Each path is a new rotation, seen through one point. The rows after it are directions, each followed by how far the rotation turns it, in degrees a step (0 if it stays put).
Each turn is a multiple of 5 degrees from 10 to 175, or 0.
Rotation 1:
[ 17   8  12 -18 -19   0   2 -16   7 -28   3   4 -31]
[  3  -2  15 -15 -11 -19  11 -22 -23  -6   7 -20 -27]
[ 34  -8  13   6  -3 -20  20   5  -3   7   8 -25 -22]
[ 28  16   3 -24   2   1  23   0  15   3  23 -19  -6]
[ 31   9  -7 -15  16   2   6 -34 -11   8  13 -12   2]
[ 42   6 -22  -8   0 -15 -18 -13   1   4  -7  -5 -16]
[ 19  18  -6 -26 -34 -16  -6 -12   6  16  -8  -6  -2]
[ 31   1  26  -5 -29   0   2 -22 -10  14  -4   6   4]
[ 33   1  18 -15 -17   3  -5  -1  -6 -13  16  17 -25]
[  5   8   0 -14 -21 -12  10 -16 -21  -4  30  -3 -27]
[ 25   0  -1  24 -13 -15  21 -18  -5   3  13 -17 -22]
[ 27  13   2  -7  -5  -1  22 -12  27 -15   5 -17 -19]
[ 16   9  10 -29  11  -5   9 -34  -4  -5  -2 -22  -7]
Directions:
[-15  10  -3 -18  -6   0   4  -2   1   0   7  -3   3] : 130
[ -3  -2   2   1  15  -3  13   1   4  -6   1 -17  -5] : 40
Rotation 2:
[ 18  11   8  36  -2   3 -17  -4   3  23  26  -1   8]
[-17  26  15  18  23   6   8 -15  22  22 -10   1  -1]
[ -6   4   1  29 -19   0 -12   2   2  38  14  -2 -16]
[-32  33   8   5   0   6 -19 -14   9  12 -15  -3   6]
[-16  24  -5  21 -15 -21  -8  17 -12  16  11   7 -22]
[  0  48  -2  -1 -16   5 -14 -22  -2  -3 -10  -4  -4]
[ -1  31  10  30 -11 -21   7  13  -8  -8  18   8   2]
[ 12  38 -13  16  -7  10  18 -22  16  -1  -7 -11 -11]
[ -2  11   1  41 -14  -5   6  -5  -5   5  24  -6  24]
[-11  24 -22  25  23   3  10 -13  21   8  -7 -15  -4]
[ -2   5 -12  29  -3  -5  -8 -14 -19  34  19  -3   9]
[ -9  33  -1  13  32   0 -25  -8  14  12  -5  -3   4]
[  2  18   8  18   0 -13  -1  -4 -16  39  13  16 -17]
Directions:
[ -4   8  -6 -13  -2   3   5   4   9   7  16   4   6] : 0
[13  1 17  5 -3  6 11 -1 11 -1  2  4 -1] : 55
[  8  -5  -5   9  -4  -2 -12  15   6  -3  10  -4  -5] : 175
[ -8   3  11   3   5  -1  -9   4   2 -10   2   1  18] : 140
Rotation 3:
[ 21  -7   6  14   0  22 -14   3   7   9  22   9  21]
[ -1   7  -9   1  13  13 -37   5  -2 -11  19   0   9]
[  5  -3  -3 -14   3  24 -20  -3 -24  16   4 -11  18]
[  6   1 -25  -4   9 -19 -20   2  -8  17   4  -5  25]
[ 24 -16  -6  25   4   2  -5   3 -15  11   4  -5  23]
[  0  -2 -14  20  14  -4 -20  22 -16 -18   5  -5   9]
[ -6  -6  -4   4   1  15  -2   8 -45  -1  -2  -7   8]
[-11   7 -18  -8   6 -23   5  16 -26   6  -1   4  19]
[ 10  -1   1  20   2 -10  24   3 -24  10   9   9  17]
[ -2  14  -2  20   7  -7   7  30  -8 -15  15  11   9]
[-10  12   9   7  -6  19   9   9 -32  -4  22   9  -4]
[-12  21  -1 -25  -2  -8   3  19 -13   6  17  16   9]
[ 12  11  13  -1   0  -6  13 -12 -11  19  26  18  13]
Directions:
[ 12   9  -1 -10   1  10  -3  -4  10   4  12   6  -6] : 25
[  2   5  17  -3  -7 -13   4   6  -5  -1   7  -1 -10] : 20
Rotation 4:
[ 25   4 -18  20 -14   1  14  39   6  -2  -6  -4  13]
[ -8  31 -39 -13  -4  -2  -9  18   3 -11 -13  -6  10]
[-31  -1   1  -6 -12   6  -7  12   8 -11 -32  22  22]
[  4 -20  -3  20  -3 -23  -1  31 -12  -4 -11  21  20]
[ 18   1 -30   0 -15 -21 -19   9   2   0  -9 -21  25]
[  0  15 -13 -13 -35   0  -5   0  30 -18  -9  16  16]
[-21   3  -6   5 -13 -32  -8  13  -6 -19  -3  35  -6]
[ -9 -27  -3  15  -8 -29 -32  -1  -6 -13 -14 -12  10]
[ 31 -21  -3  -2 -26 -11   2  -1  23 -26  -4  -3  10]
[  3  17 -20  -7 -22 -33  14  -3  10 -17  -3   7 -21]
[-39  -7  -3  10 -12 -15 -17  -3  18 -16 -14  -9 -19]
[  1 -40   7   9 -10   1  -1  15   1 -35  -7   0 -12]
[ 25  -3 -15   4  -4 -23  19  -1 -10 -23 -23 -21 -14]
Directions:
[-2  6 -5  0  8 13  6 14 -4  8 -8 -2  9] : 20
[ -6  -7  -7 -10  11   2 -11   1  12  -2   5  -9   4] : 120
Rotation 5:
[-12  -2 -30  -2 -10   3  -1  21 -35  16 -15  10  -8]
[-14  25 -12  -1  -2  10  -7  19 -22  29 -22   8 -10]
[-19  -1 -13  -4   5  -7  -3   9 -24  15 -39  12 -18]
[  2   4 -19   1  -7   9 -13   7 -30  17 -19  11 -32]
[ -2  22   4   6  11   2 -12   6 -17  20 -33   2 -28]
[  4  -6  -6   6  13 -11  -8   1 -28   2 -35   2 -32]
[ 22  11  -4  14   6   6 -15   8 -30   9 -12  -6 -33]
[  9  16  10  14  25 -12  -9  11 -21   5 -27 -15 -20]
[ 15  -7  -7  15  16 -17  -6  13 -35 -10 -14 -15 -19]
[ 18  20  -3  18  11  -5 -10  24 -29   5   0 -23 -13]
[ -2  12  -2  12  22 -22  -1  24 -23  -2 -17 -25   0]
[  3   1 -24  11   4 -16   0  29 -36  -6   0 -20  -4]
[ -4  30 -15   9   3  -7  -2  34 -22  10  -2 -21   3]
Directions:
[-1  6 -6 10 12 -8  0  9 -4  2  4 15 -7] : 0
[19 -6 11 10 10  2  6  0 -4 -3 -1 -4  3] : 25
[ 3  5 -9  3 -8 -3 18 11  8 -5  0 -3  7] : 20
Rotation 6:
[ 22   1 -21  -1   7   0 -21  -4 -10   2  12  32 -30]
[ 14  -4  -6   9   2  26 -24  21   7   3  34 -16  10]
[ 25 -11  10 -17 -40  -9   0   3   2  -5  21   4 -18]
[ 23 -46   6   5  15  13   3   6  14   3  -3  -7 -11]
[  2  -9  16 -14   3  11  34 -11  -4  -2  38   8  13]
[  2  -7  -8  30 -11   4  29  -6  18  23   3  14 -24]
[ -4   6 -13 -22  23  27  -2  -5  22   4  13  30  -7]
[  0  10 -11  20   3  -8  -5  26 -11  11  39  19 -10]
[ 15  -3  -2   3 -28  13 -31   2  34   3  12  13   5]
[ 31 -24  -8 -28   7 -15 -12   6  -8  13  21   0 -12]
[ 10 -31  25  14 -13  30   2   8  -9  10  17  -3  12]
[ 27  -9  -5  -6 -13   5  25 -37   3  -5  13   9 -14]
[ -2 -11 -10   2  22  30  24  13  12  20  10 -10 -22]
Directions:
[-11   6  -4   2   6  -9  -3   3   9   9   1  16   7] : 45
[ -4  -9   5 -10  11   4  -4   9  -8   0  -9   9 -10] : 115
[  5  -4  -7  12   4 -15   4   5  -8   6   0  -3 -11] : 160
Rotation 7:
[ -3  10   4  16  22 -17 -35  15   5  15  17   5  16]
[ -1  19   4  22   1  -1 -31  27 -26   2 -14  -3  -3]
[  5  23  17  -1  16  15 -42  -4   0  -4   0 -17  11]
[-11   2   3  14   9 -25 -42   9  -4  15  10  -2  21]
[  3  19  10  18  -5  -9 -30  17 -31 -12 -11 -14   1]
[  4   7  15  -5   8  10 -44  -2   1  -6  10 -30  10]
[-10  -3  -7  17   0 -28 -39  -3 -13  13   7 -12  14]
[ 10  19   9  18  -5 -13 -23   6 -29 -20   2 -24  -3]
[  3  -4   3   0   7   8 -37   2   1   0  24 -37   0]
[ -5   3 -18  24   0 -23 -31 -13 -17  16   7 -18   0]
[ 19  24   4  21   5 -11 -16   3 -19 -19  18 -25  -8]
[  4  -5  -8  10  12  11 -31  11   1  12  28 -30 -10]
[  0  18 -23  28   7 -11 -26 -16 -16  17   4 -12  -8]
Directions:
[ -1 -11   1  -5 -12  -8  -2  -8  -6  -8   3 -15   2] : 20
[ -2   4  -4   1   4 -10  -2 -20   6   6   0   6   9] : 115
[-10 -14  -9   4  -4  -6  -4   9  -1  15   0   4   0] : 130
Rotation 8:
[ 12  -4  13   6 -14  28  12  28  13 -10  -2  19  -2]
[ -2 -23 -17  20   3   6 -10   4 -14 -21   9  26 -15]
[  5 -11  11   5   9  -3 -16  -8 -25 -28 -15 -23   0]
[ 14  24  11  -4   2  38   2  14  -7  -8  -9 -17  -3]
[ 18   5  -8 -13   8  17   1  10   4 -20  21  32  -5]
[  5 -28  22   4  -3  -2 -23 -12   3 -25   1  17  -3]
[  1   6   1  23  -9  23 -22 -13  -4 -10 -19 -18 -19]
[  9  19 -30 -15   9  18  -2   3   3 -28   2 -11   1]
[  8 -15  12 -27   4  23 -12  -3   7 -11  12  13  26]
[ 19  -4  11  15 -20  19 -20 -25  -3   6   0  22  -7]
[ 13   9 -22  11 -21  -7  -7 -11   8 -31 -15  -4  -9]
[ -9 -14 -16 -11  -6  24  -9  13  11 -20 -11 -18  24]
[ 13 -11 -13  -8   1  33 -11  -9 -22  16   9   9  15]
Directions:
[  0   2 -10  -5 -10   1  -7 -15  11   6  -1  -1   9] : 20
[ 14  -1  -3   4   3  10 -12   4  -2 -10 -10   6   6] : 0
[ -4  -1  -8   2  14   7   4  -5  -6  -1  -1 -17   8] : 80
Rotation 9:
[ -6  -7  -4  -2  12  22 -22  15  23 -32 -19   6  -8]
[  7  37 -16  -4  17  24 -11  -3  -8  -4 -13  26  -4]
[-11   1 -31   6 -27  15  15  -9 -10   2 -30  13 -11]
[ 20 -11 -23  15  -5  -2  21 -14 -24 -26  11  11   2]
[ 13 -20   3 -10  -7 -13  -4   7  -6 -42 -17  -8 -21]
[ 27  17   8 -23  26  11  10  18 -17 -11  -8  -4 -16]
[-17  -4 -13 -29   8  17  24  15  -2   6 -32  -7   4]
[ -9 -15 -35   3  23  14   8  10 -20  -2   9   8  22]
[ -3 -26 -15   5   0  -6 -32   6 -10 -19 -27  13  12]
[ 39   5   3  19  12  16 -18  10 -11  -2 -19  15  -7]
[ 18   2  -3   0 -10  18  21  -5  24  -8 -40   9  -2]
[  7   3 -31   2   8  24  24  -1  13 -24  17  12  -9]
[-19   0 -17 -26  -9   1 -10  -8  -8 -39  -5  14  -7]
Directions:
[  7   9   5 -10   0  -3 -17   5  -4   5  -4   4 -10] : 90
Rotation 10:
[-13 -14   3   1 -36  10 -11 -16  -3   7 -14 -26 -11]
[-15   6  24   3 -32  21 -12  -7   7 -14 -12  14  11]
[-34  -9 -24 -11 -23  13  -7  -9  -5   4  -2  17  14]
[ -4  -9 -19   8 -40  14  -3 -13  10  -1 -13 -16 -13]
[  8   0  16   0 -37  16 -17 -10  -7  -3 -14  21   2]
[-34  -7  -2 -18 -24   6 -18 -14  -7  16  -3   1  15]
[-24  -7  -2   7 -29  26   2  -9  18  -7 -13 -12 -13]
[ -3  -2  -6  10 -34  18  -9  -5 -13 -20 -14  25   9]
[-10  -5 -20 -14 -37  -4 -17 -16   1  16  -2   0  16]
[-10  -7   9  -2 -31  26  -6 -14  14  14 -14  -5 -21]
[-22  -9  14   6 -26  18 -13  -7 -24 -14 -16  11   8]
[-26   0 -18  -5 -33   3 -10 -10  14  -5  -2  -5  24]
[ -4  -5 -15   1 -33  28   0 -10  15   7 -11  13 -17]
Directions:
[ 14   0 -21   4  -6  -3   3   0   1  -3   1   7   0] : 80
[ -6  -5  -9  -2  -2 -12  -3  -3  -3   1   3 -20   6] : 130
[  1  -8  -1   9   1   7   6   0  -8  -3  -6 -10 -18] : 115
